Turns in one plane each, and the order they were made in; the first pair answered:
J_452 (before |-> after):
[  4   6   7 -15  11   2 -27 -23   4  12  16] |-> [  1   5   0 -12   0   7 -22 -28   3  15  22]
[ 28  -3  34   4  14   0  10   8  15 -24 -25] |-> [  3  -5 -10  21 -35  19  32 -16  11 -12 -10]
[-2  4 -5  4  9  5  0 30 -5  2  8] |-> [-2  3 -8  3 -1  8  5 26 -6  5 13]
[  7  -3  35 -27   3  11 -20   2  10  27  39] |-> [-38  -3 -24   3  -1  18 -26 -24   5  25  27]
J_93 (before |-> after):
[ 10 -13  24  -1  21   9   3  13  11  -6   0] |-> [ 15 -12  21   7  16  10   8  10  10 -12 -10]
[-10   6   0   8   6 -10  -9  12  15   5   4] |-> [-6  7 -2 18  1 -9 -5 10 14 -1 -7]
[  1  -8   0  -4  23   9 -14   4  11  17  34] |-> [  3   1   1  33   8  30 -14   6   9   0   0]
[ 20  -3   8 -19  -2 -27  18  11   0   3  18] |-> [  1   2  28  -5   3   4 -14  19   6  10  28]
J_325 (before |-> after):
[-12  -9  18  11 -16   5 -22  13   7  -5   3] |-> [ -2 -12  29  -3 -13  -7 -18   8   8  -5   6]
[-13   6   6  17  12  30 -25  15  -4   7   1] |-> [  9   0  31 -22   8  10 -11   5   0  13  21]
[-27   9   0 -19  28  -3 -37 -14  -9  -8   8] |-> [-33   9  -7 -15  14  10 -35  -6 -11   4  26]
[-11   0  17  -3  20   5 -28  12   7   9  12] |-> [-10  -2  19  -5  20   4 -27  11   7   9  11]
J_957 (before |-> after):
[ 13  -4  36 -23  -1  -4   2 -12   1  -9   2] |-> [  4 -10  17 -26  -9  -1   8  -3  -2   7  32]
[-22 -12 -51 -12  -3 -21   8 -25   2  16  27] |-> [-32  -8 -50   5  27 -22 -12 -24   2  -2  -8]
[  8  -3   6 -16  11 -18   0 -11   3  -9  -8] |-> [  9  -4   3 -20   1 -18   7 -10   3  -1   6]
J_844 (before |-> after):
[ 13  -8  25   0   3  18  -4 -22  13  17   2] |-> [ 17  -6  25   6  -1  19  -1 -23  14  12  -5]
[-15  10 -14 -11  26  12 -10  21  -4   8  -6] |-> [-13  13 -11  -5  25  15 -11  23  -3   3 -15]
[-16  -8   0  13 -22  17  -5 -28  -4   7 -20] |-> [-16  -8  -8  12 -27  15   1 -29  -6   9 -16]
Pairs:
(two turns a pair)
[ 31   4  -4  24 -24  17  19  20   1   2  17] |-> [ 48   2   7  -2  -6 -17  27   2   2  -9   1]  J_325 J_844
[  1 -12 -32  -1   9 -11   6   3  -1   4  -6] |-> [  5 -13 -30  -4  -6  -6  15   1  -1  10   5]  J_452 J_452
[ 30  -1   1  -1  25  -6  11  52   3   2 -20] |-> [ -1  -2 -46  26  -4  14  18  34  -2   8 -15]  J_452 J_957
[  1  -7  13  13  16  35 -13  39  14   6 -20] |-> [-14  -7  -7  23  13  37 -14  29  11   6 -24]  J_452 J_452
[ 26 -10 -20  12 -20   4  28  25  -4   1  -8] |-> [ 19  -9 -25  23  -2   5  16  29  -6  -6 -21]  J_957 J_957
[-35   8  -5  23  26  18 -30  -3   3  -1 -10] |-> [-13  12  18  29 -23  44  -8  -1   7   1   0]  J_325 J_93
[-34  13  -5   1   7  30 -34 -20   5   5   9] |-> [-11  14  29 -21   7  19 -31 -28  10   1   8]  J_325 J_844
[ 30  -6  16 -32  -5 -29  32  -1   3  -9  -4] |-> [-19   1  18  11  35   8 -32  11   6 -16 -27]  J_93 J_325
[-42   5 -23 -12  17  -1 -20 -20   7  13  28] |-> [-37  15 -25  30  -4  24 -18 -17   5  -8 -12]  J_93 J_844
[ -7  -3 -29  16 -26   4  17 -19  -5  -6  -2] |-> [ -3   0 -21  11 -10  -8  15 -28  -3 -17 -22]  J_325 J_325
[ 17   3 -13  -9  18 -32  13  15  -7  -6   9] |-> [ -3   8 -26  14  28 -17  -4  22  -8  -6   2]  J_844 J_325
[ -5   4 -10   2  -4 -23   7 -12 -12  -3  -1] |-> [-14   3 -16   4  -4 -15   0  -8 -11   4  11]  J_325 J_844
[-26  19 -20  26  17   2  -6  -8  -5  -9 -13] |-> [ -4  17   6  -9  26 -26   3 -23  -1 -13 -14]  J_325 J_325
[  8  24  -9  15 -16  20  -3 -27 -13  -5 -32] |-> [ 33  20  21 -14 -25  14  11 -11 -10   8  -3]  J_452 J_957
[-10   6  -4  -4  33   2 -25 -11 -12   5  -5] |-> [  8   7  12 -14 -19  14   5 -32  -9   9   7]  J_957 J_452
[-1  0 30 -3 -5 10 -6  4 17 13 20] |-> [  7   3  33  10 -10  14  -3   4  18  -1  -1]  J_844 J_844
[23 13 18 -2  8  7  5  6  5 -4 -7] |-> [24  9 -7  2  3 -2 19  9  0 -2 -8]  J_325 J_93
[ 13 -18 -13  14  -3   6  22   6 -14  -2  17] |-> [ 18 -16   3  15  23  -4   8   2 -13 -18 -11]  J_452 J_957
[ -2   9  17   7  -9 -11   1 -33   0  -8 -12] |-> [-10   8  24  -5   1 -11 -10 -31   1   2   6]  J_93 J_93
[ 8  6 -3 -2 -7 26  0 10  1 16 27] |-> [  9   4   4 -24  18   4  -5   0   4  15  27]  J_452 J_325
[ -5 -12 -42 -20  -4 -27  29 -28 -19  13  -3] |-> [-39 -10 -26 -18  29  -8 -19 -16 -12  27  17]  J_957 J_93
[  1  -2  15 -10 -28  13   6 -19   3  10  22] |-> [ -7   4  16  -1   7  -1 -17 -33   6 -12 -19]  J_452 J_957
[-9  2 -7 13 -2 18 -8 31 -4 18 33] |-> [-10  -3 -27  -5 -27  -6  18 -25  -4  10  25]  J_325 J_452
[ 43   3   2   0 -15 -11  22  10 -13 -13 -45] |-> [  6   0 -48  14   6 -15   8   5 -18  -8 -43]  J_957 J_452
[-19  -5 -30 -11  35 -28 -12  -7  -5   7   7] |-> [-19   7 -27  34  16   1 -13  -4  -6 -12 -30]  J_93 J_93
[-39  -3 -20  22  -3  27 -12   1   0  10   7] |-> [-17 -11 -43  -7  -2 -15  24  -9  -6   9  10]  J_93 J_93
[-20  -7 -23   5  18   2  -2   7  -6  13  16] |-> [ 0  0 13 18 12 23 -8 23 -2  3  2]  J_452 J_93
[-19 -14   0  15  17   2 -16  -6  -8  25  20] |-> [-18 -13   2  17  29  -6 -20 -12  -7  14   3]  J_325 J_325
[ -7  -9 -51  21 -27   2  38   8 -15   2   6] |-> [-23  -9 -61  24  -1  -5  21   9 -15   0  -3]  J_957 J_844
[ -8   0 -23  24  -1  21  -6   1  -5  -2  -2] |-> [ -1  -6 -36   2   3  -4   9  -5  -7   5  11]  J_93 J_844
[-21   5  55 -24   6  15 -34 -28  16  17  23] |-> [-37   7  37  -2  -4  38 -40 -15  14  22  28]  J_325 J_325
[-18  15 -13   1  32  -5  -6   5 -27   7 -25] |-> [  1  14  17 -24  27 -17   2 -10 -20   4 -25]  J_957 J_93
[-30   8  22  13  -7  22 -16  17   7  10  21] |-> [-21  13  25  28  -5  24 -16  15   7  -8 -11]  J_957 J_844
[  5 -14 -12  -5   2  -8 -18   6  -1  22  12] |-> [ 16 -12   1  -8 -12  -2 -11   6   0  22  14]  J_957 J_452
[ 27   3  13  -6  21 -13   5  28  -2  -3   1] |-> [ -3   1 -21  13 -26  16  14   6  -4  10  21]  J_93 J_452
[  7  -2   4  14 -39  14  16 -30   1 -14 -16] |-> [  0  -1   7  17  12  -4 -10 -23   2 -26 -44]  J_325 J_452
[-19   8  -5  33  -6  27 -20 -12   5 -25 -15] |-> [ 19   5  36  -2 -21  23  -2  11  11  -8  23]  J_452 J_957
[ -2   4   6  -2  24   1 -18  20   1   4  -7] |-> [  5   2  15 -13  20  -5 -14  16   2   7   2]  J_325 J_325
[ 27   5  21 -27 -19 -15  24 -19   7  -5  -2] |-> [-17   3 -35  -1 -28   3  17 -27   0   8  13]  J_452 J_325
[ -9   7   1  36   2  23 -15   6   1 -10 -21] |-> [  9   7   5  30 -19  17   9  -5   1 -14 -24]  J_844 J_957
[ 15   9  53   5 -11  16  -2 -18   8 -10 -15] |-> [ -3   9   1  43 -21  26   7  -5   0 -12 -29]  J_93 J_325
[ 10 -13  -1  -9   9  -6  13   2   6 -12   7] |-> [ -3 -12   4  -3  11   8  -4   8   8  -5  16]  J_957 J_93
[-33  -8 -43  31  18 -12   3  -2 -19  -5  -3] |-> [-41  -9 -35  22  25  -9  -8  -1 -16   6  12]  J_93 J_93
[ 11  -8  12  11 -44  26   9   6   7  28  38] |-> [ -5  -6   6  25  33  12 -34  42   5  19  14]  J_957 J_452
[  2   0  12 -10 -14   6   5  -4   7   9  12] |-> [-10   2   4   2   4   2  -8 -17   7  -6 -16]  J_452 J_957
[-13  -4  12 -39 -20 -26   6 -18  -5  14  19] |-> [-46   4   2  12 -13  18 -30   3  -4  12   8]  J_957 J_93
[-23  12 -13  24 -16  15  -4 -31  -2  -8 -21] |-> [ -4  11   9  -3  -5 -11   2 -45   2 -15 -28]  J_325 J_325
[-17  -1  34  -4   6  30 -16  13  -3  15  15] |-> [-12   0 -11  26 -25  24  19  -7 -13  -5 -25]  J_452 J_93
[  7  -1  -4  -9  24 -21   1  10   3 -10 -11] |-> [  1  -3  -1 -11 -21   6  10   2   6   9  26]  J_93 J_452
[  2  -6  15 -27  23 -31  -4  11   1   6  16] |-> [-13  -5  -2  -8   5  -7  -4  27  -1  20  39]  J_325 J_325
[-20   6   6  21 -14  32 -16 -12   3   6   1] |-> [  4   5  35   0 -22  18  -3 -24   8   0  -4]  J_325 J_93
[-17   0  -5  -2  34  12   2   9  -7   9  -5] |-> [ 5  1 16 -9  2 23 22 10 -4 14 10]  J_844 J_452
[ 25 -13 -40   7 -43 -13  28 -12   0   7   2] |-> [  7 -19  -9 -39   6 -30 -11 -16   9  25  38]  J_325 J_93
[ 24   6   4 -17  30 -15 -23   8   5  13   4] |-> [ 31  13  29  -3   5   9 -23   4  10   4  -6]  J_93 J_957
[ 23  -2  15 -30  -2 -19  16 -24   8  -9 -26] |-> [ -1  -5  30 -41  11  -4 -12 -17  13  12  11]  J_844 J_93
[  7  -1 -22  13 -15   0  20  20  -8   6  -6] |-> [-11  -1  -6   4  -3  11  -5  26  -3  22  22]  J_93 J_93
[  8  -3   2 -16 -36  10  41   9   3  16  47] |-> [  2  -2  27 -39  46 -35   0 -16  10 -11   0]  J_325 J_93
[  2   1 -15  18  -3  15  -1  -4   3  -6  -8] |-> [ 10  -2   4  -5 -10  15   0  -5   7   6  17]  J_325 J_93
[ 34 -22 -22   3 -22 -17  30  27  -1  -8  20] |-> [  4 -23 -32   6  11  -8  -4  41   0   6  39]  J_957 J_93
[  6  -4  -7 -21   4 -10   2  10  -7   5  21] |-> [-10  -4 -17 -12  -4  -1  -4  -1  -6  10  23]  J_844 J_452
[  0   6   3 -15  13 -17   2  37 -10  11  23] |-> [-11   8 -10   4  14  -5  -5  42 -12   9  15]  J_325 J_325
[ 26 -14 -18   0   5 -11   8  20   3  -1   0] |-> [ 16 -13 -29  12   7  -9   5  14   1  -7 -10]  J_452 J_957
[-14  -2  -5  10  -9  14  -8  15  -3   7  13] |-> [  1   0 -15  14  -3  -5   8   7  -6 -12 -18]  J_957 J_93
[ 29   0 -14 -13 -21  -3  17  30   8  15  26] |-> [ 32   5  21 -20  22 -20 -10  11  13 -13 -20]  J_93 J_325
[  1  -4  13 -16   7 -11 -16  21  17  11   6] |-> [ -2   1   3  10  10  -6 -19  21  13  -3 -23]  J_325 J_844
[ 21   7 -17  31  -6  15  14   9 -13   4 -20] |-> [ 32   6 -17  20  -1   4  21  18 -14   6 -16]  J_452 J_844
[-21  -8 -28  16 -14   7  -3  -7  -6 -11   6] |-> [ -2 -14 -17 -17  -8 -20  10 -18  -4  -8  13]  J_93 J_325
[ -1 -13  -6 -15   8 -11  15   0  -5   5  16] |-> [-13 -14  -8 -11   7  -3   7  -6  -5   8  19]  J_844 J_452
[-17  -6 -20 -28  30 -37   2 -30  -1  -7 -11] |-> [-38   1   7 -12  38  -4 -35 -23   7  -2  -6]  J_844 J_93
[-17  -4 -28  18  17  -2  -1   1  -4 -10 -16] |-> [ 18  -7   9 -11   2  -2  15  29   0   6  20]  J_452 J_957
[ 29  -2  11   0 -13   2  19   6  -9 -15 -26] |-> [ 28  -4  12  -5 -25   5  23   9  -9  -6  -7]  J_325 J_325
[-23  -8  -8 -15  15   3 -13   6   1  27  42] |-> [-15  -6   3 -21  48 -19 -23  -3   3   6   6]  J_452 J_325
[-12  18 -37  32 -22  14   2  19  -8   8  -1] |-> [  1   8 -29 -21  -3 -24  11  15  -4  25  34]  J_325 J_957
[-28  -3 -13 -23  -6 -12  -7 -50   2  -4  15] |-> [-36   4   5  -5  -9  11 -24 -47   6  -9   4]  J_93 J_957
[ -6   3  -4  17  28  -8 -14  44  -6  -2   9] |-> [ 14   0   4  -2  -1 -10  12  42  -4   6  33]  J_93 J_325
[  9  -6  12  -6  22 -17   3  -1   4  -5  -3] |-> [-11  -2   7  14  13  13 -12  12   4   3  10]  J_93 J_325
[ -2  -5 -40  10 -13 -15  22 -23  -2  -1 -22] |-> [ 11  -4 -10  -6  38 -34  -3   1   2  -4 -27]  J_325 J_452
[ 10  10 -14  -7 -36   8  17  14  -8   4   8] |-> [  9   6  12 -40   6 -19  -4   1  -2   4   7]  J_325 J_93
[-11   3 -39  23 -29   8  29 -26  -9  -3  -9] |-> [ 28   7   6   6  30 -22  15  10  -6 -22 -41]  J_452 J_844
[ -9   0 -12  16   6  21 -11  18  -9   8   3] |-> [  1  -2 -30  11  -2   3  12  12 -13   6  -1]  J_93 J_844
[  5   2  29 -19  29  -5 -18  -4   1  -8  -4] |-> [ 15   4  25 -12  24  -8  -6  -5  -1 -18 -23]  J_844 J_93
[ 27 -18   1  -4 -48 -22  56 -35  -8 -21 -21] |-> [  2 -21 -35   2   5 -48  34 -35 -12 -28 -42]  J_452 J_844
[-10 -18   8  -3  19  -9 -19  20   8   0  -4] |-> [ -2 -19   7   1 -13   8  -4  30   7  10  15]  J_93 J_325
[-20  -7 -13  12 -21  19  -8  -7   4  10   3] |-> [-15  -4  -6  11  -1   3 -14 -18   4  -8 -28]  J_325 J_325
[-15  -7  -1   8  -7   2 -40 -40  11   2  -9] |-> [  3  -7   3   4 -25  -5 -19 -47  10  -4 -18]  J_957 J_93
[ -7   4   7   3 -24   1   4 -37   8 -28 -12] |-> [  5   4  11   2  -9 -10   7 -27   6 -35 -23]  J_452 J_844
